(in the rows, 128 means zero)
Rotation paths and how fast each direction turns (degrees a step):
Each turn is a multiple of 5 degrees from 10 to 175, or 0.
Each row of a path follows its step; steps can be skipped.

step 5: [138 118 116 125 121 144 123 133 128 135 154 130 117 127 121 141 130 134
 137 135 137 128 119 131 130 118 135 140 128 120 129 136 135 133 112 133
 133 123 124 145 121 139 120 129 122 125 133 149 136 120 134 143 125 122
 126 133 127 125 123 135 134 122 134 126 125 131 130 129 123 133 117 137
 126 124 124 149]
step 6: [135 136 123 124 120 114 121 133 117 130 139 124 118 135 125 120 142 136
 128 136 127 130 135 140 112 126 115 139 138 132 124 123 132 121 126 123
 117 123 142 135 122 138 131 115 138 127 127 127 141 130 111 126 139 139
 136 117 118 139 122 126 126 126 125 146 111 124 126 134 130 123 135 145
 120 126 124 129]
step 7: [141 125 133 123 123 122 129 139 126 137 119 132 131 130 143 108 128 142
 125 122 127 131 121 126 121 124 123 118 121 131 134 122 136 132 131 131
 133 126 125 125 128 135 113 120 140 126 117 119 122 126 132 160 116 123
 133 134 125 117 140 135 118 128 131 133 115 110 114 137 115 125 130 131
 132 139 130 131]
step 8: [135 117 127 142 128 120 129 125 122 130 145 126 124 117 132 125 135 128
 111 142 132 138 127 115 117 125 142 139 128 124 129 150 108 121 116 127
 127 125 127 126 140 125 124 135 121 136 129 114 130 123 137 136 134 125
 131 134 134 126 127 145 117 124 137 128 133 114 125 118 128 114 117 137
 129 121 121 136]
step 10: [144 125 127 115 123 137 134 135 135 132 136 108 139 123 124 122 140 139
 131 141 131 126 129 125 131 119 110 133 138 124 126 125 130 138 119 126
 105 129 119 142 121 124 125 119 128 130 116 133 136 125 140 146 126 127
 124 124 110 125 141 125 127 124 136 135 124 133 134 133 130 122 142 138
 118 133 126 132]
step 12: [132 125 131 130 130 124 136 140 124 126 148 135 125 128 137 121 118 114
 133 128 125 127 127 115 117 120 134 128 120 123 134 119 130 127 129 124
 130 108 144 130 143 140 119 131 140 133 135 116 108 127 140 140 132 132
 132 141 127 124 125 130 120 111 143 128 127 125 126 131 132 120 136 135
 116 135 124 126]
step 16: [128 124 116 129 119 119 118 137 112 121 124 140 122 118 122 138 136 116
 118 111 116 134 124 122 116 125 120 134 127 122 139 132 121 137 139 114
 123 127 138 133 137 126 114 140 121 131 124 122 121 132 120 145 131 130
 119 123 126 124 130 130 129 129 141 140 123 129 137 127 129 125 138 131
 103 121 126 120]
step 17: [147 125 132 122 138 124 131 137 126 122 128 137 120 137 145 137 127 127
 126 125 133 141 117 113 140 142 122 124 131 118 122 125 131 124 116 119
 135 115 132 133 126 135 119 131 145 133 143 141 132 123 141 133 141 130
 120 137 131 119 137 130 126 128 129 135 131 140 119 114 115 119 137 134
 127 135 125 123]
step 18: [127 134 106 123 141 132 123 118 131 135 129 129 129 133 130 130 132 140
 133 123 141 122 123 124 125 128 126 146 126 115 131 141 129 120 127 133
 107 120 127 132 126 138 131 125 134 106 132 121 134 136 142 139 127 138
 128 122 130 139 118 125 132 130 136 116 139 121 122 125 122 128 130 140
 126 118 103 132]
Directions:
[129 127 125 131 131 134 131 129 130 127 128 131 131 123 130 129 131 128
 125 129 128 129 126 131 127 127 126 127 130 130 132 126 130 129 131 129
 128 129 126 127 127 128 127 126 130 131 128 127 129 131 125 127 128 130
 126 129 127 126 129 130 127 129 129 129 130 126 127 127 126 128 129 127
 126 126 130 131]
120
[126 130 129 131 129 129 128 129 129 130 128 128 126 131 128 128 126 127
 124 127 130 125 127 128 128 130 127 127 127 129 131 131 125 128 130 128
 128 129 127 125 130 126 127 129 132 131 125 129 128 126 128 129 127 128
 131 126 130 127 129 127 125 125 131 127 125 124 130 130 130 132 132 128
 130 128 129 128]
90
[125 128 129 131 131 128 130 130 131 129 128 129 128 127 124 126 128 129
 130 130 128 131 128 127 133 129 126 127 128 124 131 129 127 131 129 127
 128 125 127 131 128 129 130 126 127 124 128 125 128 127 128 130 123 126
 127 126 126 130 129 129 128 128 130 125 128 127 128 129 125 130 128 129
 126 131 128 128]
135
[129 128 125 130 128 127 130 126 127 128 130 129 127 130 125 126 128 129
 127 129 130 125 127 127 128 128 129 129 128 126 128 127 130 129 127 131
 131 126 128 126 129 128 129 130 129 126 131 129 131 129 131 125 129 129
 126 128 129 130 126 131 130 125 126 128 130 125 125 132 132 127 128 128
 125 125 130 126]
115
